0: [ 86  73  78  90 134 160 183 191 189 163 137 113  89  86 101  98 103 136
 138 145 141 130 119 119]
1: [129 135 137 138 131 128 124 123 121 122 125 127 133 131 124 126 132 123
 126 126 130 133 136 134]
2: [103 133 155 175 167 159 137 110  86  73  74  87 114 139 159 181 190 167
 149 117  95  85  89  98]
3: [146 152 153 145 131 115 105 102 107 117 130 144 148 148 138 126 115 112
 112 120 132 142 149 147]
4: [169 148 130 116 136 125 130 122 136 127 129 128 114 118 132 118  99 133
 127 137 144 147 133 140]
5: [147 129 121 109 139 144 162 157 170 145 123 105  76  70  93  95  94 154
 165 185 184 159 127 110]
6: [118 129 138 145 130 130 119 116 106 108 113 120 135 143 141 153 165 138
 134 115 104 102 110 111]
7: [118 133 139 148 129 127 116 112 100 108 114 123 139 147 142 154 166 134
 129 112 102 101 111 115]
8: [107 109 110 121 116 127 133 141 139 137 137 129 129 122 114 121 137 121
 130 127 125 128 132 128]
9: [127 136 142 142 145 142 133 128 121 116 115 114 117 121 127 128 126 130
 133 136 139 135 132 129]
10: [110 104  97 102  97 115 130 150 155 164 158 145 135 116  95 100 117 111
 129 140 146 152 150 135]
11: [157 164 157 141 137 116 106  98 101 110 124 136 145 150 157 141 118 122
 109 114 119 131 136 145]
12: [124 137 154 164 164 153 135 114  98  83  84  91 114 137 156 167 170 163
 145 124 104  94  94 104]
13: [ 94  89  92 106 118 136 153 162 159 153 142 125 113 106 101 107 122 124
 133 135 136 136 135 128]
14: [144 149 151 149 132 118 105  96  90  97 107 124 143 159 166 169 167 143
 125 104  91  89  98 112]
15: [122 124 122 127 123 127 130 130 128 130 128 125 126 126 122 129 137 128
 129 126 123 123 128 127]
16: [149 140 135 124 133 129 130 129 139 133 129 124 113 112 117 111 101 129
 137 152 155 150 139 130]
17: [159 159 156 146 164 146 138 117 126 113 105 109 100 108 137 118  95 140
 132 154 161 160 134 132]
18: [200 161 120  76  83  84 114 155 203 211 196 162  96  52  42  35  45 144
 196 237 245 196 118  58]
19: [140 139 140 136 147 140 137 128 126 118 114 113 113 115 127 127 122 135
 135 139 140 134 127 131]
20: [125 136 138 140 127 124 119 121 119 126 132 133 138 132 120 122 127 118
 124 128 135 141 143 134]
21: [ 91  85  89 104 116 138 151 161 159 154 144 127 121 112 109 115 127 122
 129 125 127 125 129 128]
22: [106  93  93  97 112 128 139 147 148 143 137 129 124 129 134 138 139 140
 134 123 109 100  94 100]
23: [152 159 157 144 138 117 109 101 104 112 124 139 144 145 146 131 113 117
 113 118 130 139 146 149]

[ 82  90  99 117 114 130 134 144 137 141 139 135 137 135 123 136 155 127
 130 117 108 106 113 106] 22
[153 106  76  48  83 102 136 158 186 182 176 157 126 108 114  89  68 109
 112 138 154 156 151 158] 10
[111  91  84  93 117 136 160 170 173 163 141 121 103  92  93  97 107 131
 143 152 155 150 138 132] 13
[100 110 116 133 119 132 133 141 132 135 133 126 127 121 105 120 145 123
 136 130 129 131 135 122] 8
[161 136 125 108 132 130 141 141 155 144 135 118 102  93 107 100  88 137
 143 166 174 161 143 129] 16
[130 115 106 103 112 121 135 147 154 154 147 134 124 108 103 103 109 122
 132 144 149 150 142 133] 10
[ 68  75  89 114 132 154 166 174 165 158 145 128 123 120 114 123 136 127
 128 119 113 104 106 107] 21
[150 155 161 151 149 134 120 101 105  96 108 125 134 144 158 151 128 137
 120 117 117 122 127 138] 11
[164 174 172 158 143 116  93  75  73  82 105 134 158 177 187 177 150 131
 107  92  87  93 116 139] 14
[111 117 120 132 117 124 123 129 123 129 131 133 138 135 122 130 146 120
 124 118 116 119 129 126] 15
[153 169 175 165 146 115  93  78  72  82 105 134 160 179 185 173 152 129
 103  90  86  95 112 141] 14
[ 95  79  82  89 129 159 178 181 181 159 135 115  93  88 103 107 109 139
 143 146 141 129 118 121] 0
[187 171 158 132 149 125 116  96 103  86  94 111 120 144 184 167 129 161
 128 119 104 100  94 120] 14
[183 154 124  85  85  73  89 102 132 154 170 177 168 160 148 115  85  92
  89 106 131 144 154 167] 3
[100 108 112 126 114 126 130 141 134 140 140 132 133 127 107 119 142 117
 129 125 127 130 138 128] 8
[ 92 100 107 124 115 132 137 146 140 142 137 128 129 120 104 116 140 120
 132 128 128 130 138 127] 8
[152 130 111  99 106 115 140 157 177 174 157 131  94  75  69  75  92 139
 172 194 194 171 129  89] 5
